One vector is turned by the same rotation once a step. Each row is the vector after some number of steps, and that number follows the row.
The counts run from 0 to 144.
[160 146 127 149 109 135 148 202 151 120 129 102 136 157 163 142  93 111
 143 154 167 169 117 116 170 110 131 124  97 136 179 128 126  70 131 122
 131 125 114 119 122 119 140 163 151 123  82]
14
[162 134 129 149  81 125 131 148 147 100 121 110  94 127 155 133  93 126
 116 159 144 186 122  93 153 107 166 129  82 139 156 122  92  96 161 125
  89 134 137  88 122  95 101 159 155 142  88]
24
[115 110 161 152 153 144 111 150 149 147 131  87 114 134 176 144  95 100
 178 147 157 143 134 137 160  76 133  94  90 151 111 143 134 102 182 115
 143 145 119 139 146 142 123 166 160  92 100]
140
[117 109 137 136  93 125 106 135 154 148 121 108 121 174 138 116  91 106
 172 158 143 184 162 159 162 107 119  98  96 127 104 130 118  88 151 167
 149 144  93 120 134 144 101 156 167 147  69]
86
[136 128 117 158 106 125 131 126 141 137 127 133  86 196 148 130  99 128
 165 173 154 139 136 140 151 147 151 124 115 147 191 152 127  74 121 149
 130 130 117 128 114 105 106 194 180 147  99]
102
[146 134 136 142  99 125 135 129 106 126 176 129  83 110 172 127 112 109
 126 164 152 132 145 134 134 126 165 124 110 161 205 149 120  90 152 146
 111 148 137 120 116 120 124 172 168 138  68]
112
[116 122 173 122 111 134 148 135 150 127 124  98 110 150 160  85 102 125
 140 178 147 181 117 133 151 103 162 116  85 129 152 122 119  76 151 176
  88 149 117 123  94 148 125 142 141 165  81]
20
[143 122 127 165 108 140 123 186 135 137 124 107 142 158 161 150  99 100
 139 177 177 164 151 116 165  89 101  90  91 141 106 109 122 106 140 115
 130 136 104 117 127 126 115 155 171 114  74]
83
[132 117 126 168 104 125 116 167 153 139 126 108 136 168 151 139  94  97
 149 175 169 170 161 130 156  99 102  89  88 131  98 117 116 102 142 129
 139 141 112 124 132 126 113 146 190 120  73]
84
[143 150 131 169 104 113 123 151 133 119 154  86  93 107 184 158 107  90
 140 136 149 144 115 134 180  93 168  93 114 152 133 126 120 118 167 110
 101 155 121 135 162 134  98 166 128 124  78]
127
[141 115 112 145 101 148 123 118 158 114 107 114  78 164 163 122  98 131
 178 173 129 171 135 112 171 104 162 108 124 139 137 137 101 108 149 132
 108 112 119 103 118  85 124 172 177 152 112]
91
[124 135 137 152 109 118 133  94 104 131 153 123  77 123 163 135 120 130
 156 181 144  98 154 134 141 103 156  97 137 187 165 149 125  99 152 149
 127 150 109 116 146 128 117 185 153 131  69]
44
[122 160 170 136 125 176 160 156 132 123 136 118 128 136 139 128 104  94
 141 176 163 125 116 163 112 116 184 114 102 120 118 165 105 112 161 133
 124 125 128 127 156 155 151 174 159 152  68]
63
[162 135 132 159  81 119 133 154 131  99 131 103  96 120 162 140  86 132
 125 163 144 181 124  84 155 103 162 128  90 134 150 114 109 101 155 124
 103 142 120 104 116 112  96 156 152 136  82]
25
[147 118 142 144 144 155 141 160 159 135 125  99 103 153 199 107  91  92
 194 160 149 139 111 137 178 104 153  85 111 119 143 139 135 113 146 120
 119 127 122 151 124 143 148 160 158 131 112]
4
[123 137 145 136  98 143 144 138 166 130 126  83 125 146 165 106 106  86
 129 167 124 167 138 155 147  88 172  89 107 121 111 131  87 133 165 138
 101 141 115 104 150 160 123 140 150 166  68]
75
[ 99 117 153 141 134 155 120 139 133 139 134 102  87 144 121 148 112 111
 174 181 157 108 125 175 124 109 152 147 106 125 130 161  99  96 169 130
 130 155 135 139 140 149  94 197 155 130  80]
52
[131 147 137 161 120 133 130  93  99 133 146 141  79 134 162 142 111 125
 158 169 157 106 149 141 149 111 163 101 135 190 152 163 129  97 143 141
 137 129 108 117 158 109 126 197 157 144  81]
45
[167 102 130 160  92 128 132 146 124 102 102 120  85 130 166 132  77 127
 184 199 152 146 147  95 149 106 147 112 104 118 135 119 112 123 148 112
 126 133 120 130 113 126 111 153 189 111  83]
94
[135 159 140 169 126 141 150 130 117 124 140 124  92 150 146 164 107 136
 174 186 167 113 103 140 156 108 165 105 146 162 143 155 126  90 129 119
 132 127 103 128 159 113 115 206 138 146  96]
47
[132 137 128 135  88 163 140 135 112 130 102 124 112 136 173 112 103 106
 115 175 146 166 156 140 162  94 176 114 108 155 108 136 128 135 168 143
  95 125 115  80 120 128 150 145 166 137  50]
78
[157 107 141 155  92 132 131 146 122 102 118 133  91 126 160 124  79 126
 185 196 154 146 152  99 126 111 139 110  95 122 128 129 119 104 150 123
 151 136 123 143 126 124 121 149 204 114  83]
95
[103 137 118 149 118 162 125 135 118 143  93 109 106 165 134 152 125 111
 140 170 173 129 141 151 170  96 154 122 103 183 118 141 136  96 167 121
  91 132 119 110 153  92 127 173 157 122  77]
135
[160 112 155 143  91 137 124 135 131 105 141 140 104 130 140 128  82 128
 186 189 154 140 169 120 121 106 128 107  95 123 136 140 106  89 155 137
 168 139 126 136 134 122 129 160 193 118  75]
96
[151 169 147 157 103 142 151 151 112 115 184 136  92 123 163 149 102 114
 130 145 160 143 118 140 153 132 165 112 121 159 183 158 125  77 138 139
 128 140 123 120 130 108 122 197 134 160  82]
114
[121 139 168 126 107 128 140 141 154 132 123  99 118 162 149  95  91 122
 150 164 150 185 119 149 142 117 167 118  79 118 140 132 121  71 146 179
 110 149 117 125 111 156 115 145 148 162  83]
19
[123 111 161 162 120 129 111 114 151 104 163 102  90 120 142 151 108 116
 180 181 144 134 147 117 129  89 147  93 102 145 126 134  86 106 162 119
 117 160 136 136 151 116  83 172 164 129  97]
40
[ 98 122 145 161 134 149 128 146 136 138 134 118  95 151 117 152 107 108
 174 180 169 103 134 158 114 122 162 133 101 129 128 158 108 105 152 119
 125 155 142 162 138 138  95 198 173 113  89]
51
[133 142 131 162 122 148 112 133 142 123 175  93  88 117 160 153 122  97
 126 127 149 159 118 144 189  94 161 117 106 166 144 147 101 100 172 118
  83 149 140 106 142  92 111 181 131 135  94]
125
[128 113 160 172 126 130 116 134 121 127 137 115  80 129 148 143  89 147
 174 175 164 149 104  92 173  92 151 115 115 149 110 129 117  98 155 126
  98 153 125 145  96 119  75 182 141 128 107]
37
[131 151 155 169 115 123 127 130 125 129 149 116 108 109 180 138  97  82
 144 154 160 138 146 152 144  99 166  74  99 159 106 136 135 127 158 122
 114 156 127 144 174 148 113 154 141 120  69]
129
[126 120 149 136 119 152 139 122 145 127 124 115  94 149 162  98 109 122
 125 176 144 175 129 107 153 105 170 114  74 153 163 131 108  88 158 155
  77 136 142  99  94 103 132 143 162 152  99]
22
[156 136 135 116  97 161 138 161 115 123 122 128 106 135 160 110 112 106
 138 170 164 146 144 143 151 111 163 138  81 150 179 152 136  78 165 141
 126 118 124  94 129 113 165 156 176 120  78]
11
[109 113 136 127 115 134 140 110 144 136  88  73 105 148 175 120 122 119
 164 187 124 124 135 137 157  84 164  99 122 144 158 122 116 109 169 143
 124 144  86 107 171 158 129 161 157 137  81]
144
[146 146 129 163 104 124 115 146 141 125 163  85  92 115 171 160 115  93
 132 127 147 157 112 138 190  92 163 103 111 155 144 138 106 108 170 103
  92 160 128 117 151 113  99 176 122 129  82]
126
[143 127 129 145 136 146 132 170 143 141 122 102  90 149 191 119  89  91
 193 145 151 150 103 156 192 110 149 109 119 119 139 147 135 102 148 134
 132 125 103 140 120 141 141 170 152 131 104]
3
[101 136 129 134 121 182 151 172 122 152 121  94 132 143 144 134 142  91
 105 185 162 126 130 157 150  96 146 130 103 154 152 139 110 100 159 126
  93 141 133 102 115 140 144 172 160 139  59]
66
[149 145 130 157 114 119 145 192 153 131 127  95 143 169 173 137  92 103
 137 163 167 162 121 117 156 115 131 101  76 133 175 119 140  75 126 134
 130 139 122 135 122 135 123 159 159 121  84]
15
[134 136 140 160 112 118 137 178 163 138 126 107 137 173 173 116  86  90
 136 157 167 171 136 131 143 125 129 100  68 129 164 120 132  74 135 140
 123 137 121 139 128 146 114 154 173 120  87]
16
